Named moves (each a turn or a mirror), then the moves between two rows, first move first; the first pair answered
G:
[  9  15  38  -8  26  -4  14  13  14  -3  12 -35  -9   8 -12 -26   2   2] => [ -6  13  -7 -18  11  23   5  20  22  17  34 -22  21  21 -17  -4 -15  -7]
[-10   2   3 -17 -42  11  28 -16   5 -32 -43   1   7  -5  -8 -13  12  50] => [-14   2 -28 -23 -50  26  33 -10  14 -24 -33   5  22   5 -14  -3   0  44]
[-11  22  19 -15  14   4   1  -9   6   4  19  -4   6  40  12  11   3  -8] => [ -8  26  20 -12  16   2   0  -9   2   3  18  -6  -2  38  15   7   7 -14]
N:
[ -9  -7 -30   6 -12  -6 -10  -1  24  36 -15  24  13  17  47   3   7 -31] => [-28  -6   0   7 -31 -13   1  -5  -6  13   3  33 -32  -1  47 -10  32 -16]
[-22  15  27 -10 -43 -35   9  20 -40  15 -30   6 -39 -58  25 -34  -9   4] => [ -7  15  45 -14 -20  -3  17   2   0 -11 -48 -34 -11 -62   9 -40 -11  44]
[  8  -7  -1   7  53 -38 -27 -11  18 -21 -34 -25 -20   5  -9  18 -31 -38] => [  0  -2  -3  11  48 -49 -26  -4   4 -13 -28 -11 -38   8  -4  19 -22 -52]
L:
[ -5 -44  16  -7 -29   9   3   6 -27  -6 -12  27 -27 -11  31  -2  -7  23] => [  6 -38  39  -4  -7   4   7  -1 -12 -21 -22  -1 -20  -7  27 -13 -12  29]
[ 14  -9 -61  -6   6 -15   7   3  -8  37 -21   2  18  -3  10  16 -37  10] => [ 20  -9 -40  -6  19 -33   5   2  -4  32 -36  -9   5 -15  24   4 -33  11]
[  3  -6 -22 -11 -10 -20 -11  -5 -14  23   2  17  -3  -3  12   7   9  -4] => [ 14  -3   0  -6  14 -30 -17 -12  -4  13 -11  -3  -7  -3  16 -10  10  -2]
Then:
Each pair is 2 to 3 moves apart.
[-13  34  47  29  72 -29  -1   8  35 -19 -33 -32  -5  24  12 -41   0  19] => [-26  36   5  30  63 -60 -13  26   6  21 -17  11 -14  39  28 -32 -10 -34] -> N then N
[-20  17 -11  -7 -23  25  -5   8   1   8  36  21  14   7 -26   4  12   7] => [ 15  16 -17 -11  22   2 -11   2  33  19  -2  -8  33   9  -2 -12 -16  -9] -> G then N then N
[-22  -2  32  10 -37   6   2 -12  -6 -10  35 -18 -26  -7 -40  -6  50  61] => [ 14 -22 -74   3 -18 -31 -22  11  -2  66  11  11  20  11  10  18  -6 -13] -> N then N then L
[ 23 -10  11  -7  20  22  24  -7  31  -4 -52 -45  19  -5 -27  -7  -3  16] => [ 20 -15  37 -11   3  12  27  -8  10 -19 -48 -40  -7 -23 -25  -6  19  26] -> L then G
[  6  10  16   0  18 -27   0   0  -7  -2 -19  -5 -18  -2  12 -23   3 -16] => [-17   7  21   1 -12  10  10  -4 -13 -22   7   0 -17  -7 -16 -10  21  19] -> G then N then N
[  7  14  10  47  27  49  26 -23  28 -39  -7 -18  18   1   2 -14  20   9] => [ 26  20   4  44  46   6  22 -22  25 -27 -23 -22  10   5  22 -26  13 -21] -> N then G
[  8   7 -54  -8 -37 -60 -14   5 -37  -3  37  37 -16 -11  20  33  10 -29] => [ 18   7  32   3 -23 -52   6 -24 -18 -62   5 -15 -33 -35  -2   4  38  35] -> G then N
[-28  28  51  17  11 -24 -10  17 -34   2  21  11 -56  -7 -13   2  34 -30] => [-33  29 -16   4   0  51 -18  22  12  28  46  14  24  13 -39  37   1 -21] -> N then G then N
[ 10  -7 -34  -9   0 -22 -10  -2   4  40 -13   8  11  -2  28   7 -13 -19] => [ -6  -6  32  -7 -15 -12  12 -14 -13 -12 -12  -8 -28 -30  12  -5  25  27] -> N then N
[ 18  23  21  34  29 -62   8  15   1  -6 -17 -24 -42   5  28  10 -35 -62] => [ 20  21  55  28  34 -35  19   4  25 -27 -33 -56 -39  -8  18   4 -23 -22] -> N then N
[ -6 -39  15  -1 -58 -20  -7 -15  -2   1  20  63 -49 -22 -16  -1  21 -22] => [ 32 -45 -46  -9 -13   4 -22 -14  63  28  -5  29  29   0 -13   6 -35 -28] -> N then N then N
[ -7  19 -16   7   2  43   6  21  22  36  17 -12  34  15  -5  12 -15 -25] => [ -8  19  44  13   7 -19  10  12 -21  11   0  -8 -43  -3  14 -17  23 -30] -> N then G
[  7 -26 -32  15 -35   9  -1  -7   1  44  -8  34  24   5   3  22   4  29] => [ 16 -15  44  24  -6 -15  12 -22   5   6 -30  -7 -12 -11  -2 -17  28  54] -> N then G then L
[-21  -4 -27   1 -56  25   3   4 -19   9 -23 -22  18 -28 -18  -6 -19  50] => [-24  -3 -55   1 -60  17  -1  15 -30  30 -17   1  11 -25  -6   2 -24  26] -> N then N
